A single turn carries every row of the set below to another of its rows. Some are shown first; where does it send the rows asked next?
Q_976: -9  -2  -8  -22  -10  6  -1  -2  -9  7  -7  1  2  1  2  -1  -8  -5  8  11  0  8  -14  0
Q_893: -10  1  -3  -5  2  8  -1  -5  -2  -1  10  -23  12  -12  11  1  2  7  10  8  9  -1  -8  -11
Q_481: -9  -3  -9  -19  -12  6  0  -3  -9  5  -9  1  0  2  0  -3  -4  -5  7  9  2  12  -10  0
Q_915: -6  0  -11  -1  -15  2  -12  -4  -3  -10  -1  -13  7  -12  17  9  -3  2  6  16  11  13  -25  -2
Q_685: -5  2  -11  0  -17  4  -9  -3  -4  -10  -3  -13  2  -12  16  9  5  3  8  14  11  12  -21  -5
Q_836: -17  -5  -7  -3  -3  -10  1  3  7  0  -1  -3  9  10  11  3  7  -3  17  6  7  9  -8  -10
Q_596: -17  -5  -5  -7  -1  -10  0  3  7  3  0  -2  11  9  14  5  3  -2  18  8  5  5  -13  -9
Q_901: -13  -1  -3  -4  4  0  -7  4  -9  4  0  -4  -1  -14  2  15  -10  -1  3  -6  7  3  -8  -1
Q_141: -5  3  -8  -3  -15  4  -10  -2  -4  -8  -2  -13  4  -13  18  11  1  4  9  16  9  7  -25  -5
Q_421: -9  -5  -10  -20  -10  5  -2  -4  -8  5  -6  1  4  2  0  -2  -9  -6  5  10  2  14  -12  2
Q_5: -10  -3  -6  -3  3  6  -4  -9  -1  -2  13  -23  19  -9  10  -1  -5  5  6  9  11  7  -10  -7
Q_936: -13  -3  -5  -1  2  0  -7  2  -9  2  -1  -5  -2  -13  -1  13  -8  -2  1  -8  9  8  -4  -1
Q_262: -10  -2  -7  0  -1  8  -1  -8  -2  -5  9  -24  12  -9  6  -2  5  4  7  6  13  7  -3  -10
Q_800: -13  -4  -5  -2  4  -2  -10  2  -9  4  2  -5  2  -12  1  13  -13  -2  0  -6  9  9  -8  1
Q_75: -18  -8  -8  -4  -1  -13  -2  2  8  1  1  -3  14  10  12  3  1  -3  15  7  7  12  -11  -7

Q_685 -> Q_141
Q_481 -> Q_976
Now these:
Q_596 -> Q_75
Q_936 -> Q_901
Q_262 -> Q_893

A single turn carries every row of the set below to another of its rows. Some are shown first; where does it send the rows asked next?
Q_117: -9  -6  -1  -2  -3  -3  -2  -6  0  -3  -18  -1  -4
Q_318: 1  -9  -1  -2  0  -2  5  -2  11  0  7  7  -11
Q_361: -4  -3  8  1  0  2  3  -11  0  3  -5  1  -20
Q_721: 4  -6  4  -2  0  3  4  -8  5  1  10  4  -10
Q_920: 0  0  17  -7  -1  0  4  5  -1  9  2  3  -4
Q_332: 1  0  18  -8  0  -1  5  5  1  8  2  3  -3
Q_937: -7  -3  -3  5  -7  8  2  11  1  -7  -14  -2  0
Q_407: -8  -5  -9  -3  1  -4  -2  -5  5  5  3  -10  2
Q_111: -9  -9  -3  4  -9  5  1  9  -4  -4  -10  -6  -3
Q_692: -5  -3  -9  -4  4  -2  -1  -4  13  2  -1  -9  3
Q_65: -7  -8  -2  3  -7  6  1  9  1  -6  -14  -5  -2
Q_968: -7  3  4  5  2  -6  4  13  11  4  -5  -4  -5
Q_729: -2  -8  -4  1  -4  -3  3  -2  2  3  13  6  -10
Q_840: -10  0  4  4  0  -9  2  11  5  8  -1  -6  -8
Q_236: -6  -1  0  3  0  13  6  -1  -8  7  -15  10  -3
Q_11: 0  1  16  -7  -2  0  3  5  -1  9  3  3  -3
Q_241: -11  -6  -6  -5  -5  16  5  2  3  5  2  -2  2
Q_273: -8  -5  1  2  -3  10  6  -2  -11  8  -12  7  -6
Q_759: -14  6  9  9  -4  -5  1  -6  -1  3  -8  -7  -1
Q_33: -5  4  -9  -1  3  1  -2  -4  10  2  1  -6  7
Q_344: -10  7  10  8  -2  -4  3  -5  7  -1  -13  -6  0
Q_196: -12  11  9  9  -3  -3  1  -4  1  0  -10  -5  2
Q_995: -5  4  6  5  -2  4  0  -11  -10  5  1  3  -14
Q_548: -12  2  10  7  -3  -7  2  -6  4  1  -12  -9  -4
Q_370: -8  9  3  8  1  -4  4  14  5  5  -1  -2  -1
Q_199: 1  2  18  -6  -1  1  4  4  0  8  3  4  -2
Q_215: -11  6  2  7  -1  -6  1  12  0  9  2  -4  -4
Q_754: 4  -2  4  -1  2  6  6  -7  6  0  10  7  -8
Q_201: 0  2  -5  4  -3  3  3  -1  1  2  14  10  -4
Q_220: -10  -4  -6  -6  -4  16  7  2  7  3  0  -2  3
Q_383: -11  -8  -7  -7  -7  14  6  1  5  5  1  -4  -1
Q_322: -7  2  -2  0  -1  1  -1  -5  2  -6  -20  4  2
Q_297: -9  -6  -7  -7  -5  15  7  1  8  4  -1  -3  0
Q_672: 4  1  -2  1  1  2  6  0  11  -1  7  11  -5
Q_788: -1  12  6  5  1  9  2  -9  -3  0  -4  8  -12
Q_744: 4  0  3  1  0  6  4  -6  1  0  13  7  -7
Q_589: -8  2  -10  0  2  0  -4  -5  3  4  4  -7  7
Q_443: 0  4  7  2  4  6  4  -9  5  0  -10  5  -15
Q_389: -12  -3  -2  1  -6  -4  -4  -7  -9  -1  -15  0  -1
Q_352: -9  -3  -4  5  -9  7  1  10  -5  -5  -9  -3  0
Q_673: 3  -5  3  -1  -1  4  4  -7  1  1  14  5  -10
Q_251: -7  -10  2  -1  -1  8  6  -3  -6  7  -15  6  -10
Q_240: -10  6  -3  2  -4  0  -4  -5  -7  -3  -14  4  3
Q_173: -4  -5  3  0  1  11  7  -2  -2  5  -17  8  -6

Q_236 -> Q_173
Q_199 -> Q_332
Q_744 -> Q_754
Now these:
Q_352 -> Q_937
Q_196 -> Q_344
Q_240 -> Q_322
Q_589 -> Q_33
Q_361 -> Q_995
Q_215 -> Q_370
Q_672 -> Q_318

A single turn carries every row of the set below to another of its rows. Some are shown first; where does it send the rows asked next?
Q_621: 13  -4  -4  -7  2  -16  -2  -4  9  -3  1  -1
Q_170: 16  -10  -6  0  -1  -5  1  -7  6  -14  -8  1
Q_958: 11  1  1  1  0  9  2  10  10  -6  -9  0
Q_140: 7  8  8  0  -9  -8  6  -1  4  -7  5  -6
Q_765: 2  -7  9  -5  -1  0  -10  -2  -3  -7  11  2
Q_693: -7  -3  10  0  8  -6  0  1  -4  -7  7  -3
Q_146: 6  -1  15  -4  -8  -2  -8  -2  7  3  -2  5
Q_195: 4  -11  10  -13  2  1  -7  4  -1  -11  2  -11
Q_822: 11  0  7  10  1  2  -1  2  3  -1  -16  -2
Q_897: 8  3  12  -6  -7  -2  -9  -1  6  4  -4  3
Q_255: 0  -8  11  -3  0  -2  -8  -1  -4  -7  12  0
Q_650: 1  -9  2  10  8  4  -1  2  -7  -13  0  -5
Q_806: 5  -1  10  -17  -2  -1  0  4  9  0  -2  -3
Q_413: -2  -5  10  -1  -2  -2  -7  -5  11  -5  0  9
Q_632: 8  0  0  3  0  3  -10  -7  5  1  -12  3
Q_42: 4  -8  1  -15  5  2  -8  3  -3  -9  6  -8
Q_183: 7  -3  3  -1  2  5  4  8  13  -5  -14  0
Q_32: 8  -7  -1  1  7  3  -8  11  0  -13  -5  -9
Q_587: 9  1  7  9  2  2  1  3  2  -1  -16  -4
Q_781: 2  2  -1  4  11  0  -4  -2  -9  -1  -6  -8
Q_979: 8  1  5  10  -7  -9  0  0  12  -14  -4  -4
Q_998: 11  -7  -2  7  -4  -3  -8  -9  2  -16  -5  -10
Q_473: 10  -7  4  -3  -2  -15  8  0  11  -12  -5  1
Q_890: 10  0  6  10  1  4  -2  2  2  2  -15  -1
Q_447: 2  -6  9  -4  -1  -1  -9  -1  -5  -7  13  0
Q_157: 10  -7  -9  -3  5  -11  5  -5  5  -7  7  -1
Q_907: 11  -10  -6  -1  7  -9  9  -7  3  -7  -2  -5
Q_258: 11  2  1  -9  1  -15  6  2  -2  -8  3  -5
Q_168: 4  -8  2  9  7  4  -3  0  -9  -12  -1  -6
Q_321: 14  -7  -3  -4  4  -14  3  -5  7  -2  -7  -6
Q_58: 2  -7  3  10  9  3  -3  2  -9  -9  0  -6
Q_706: 8  -3  12  -13  -5  6  3  2  8  -2  -3  -1
Q_300: 6  -10  -6  1  8  7  -5  6  1  -14  -5  -7
Q_573: 9  1  2  -3  -4  -3  -2  -11  -7  -9  5  -14
Q_284: 17  -3  -9  -6  2  -7  1  -6  -6  -10  0  -5
Q_466: 8  2  14  -4  -7  -4  -9  0  7  2  -3  4

Q_907 -> Q_157
Q_998 -> Q_573
Now these:
Q_195 -> Q_706
Q_170 -> Q_284
Q_300 -> Q_42
Q_632 -> Q_781

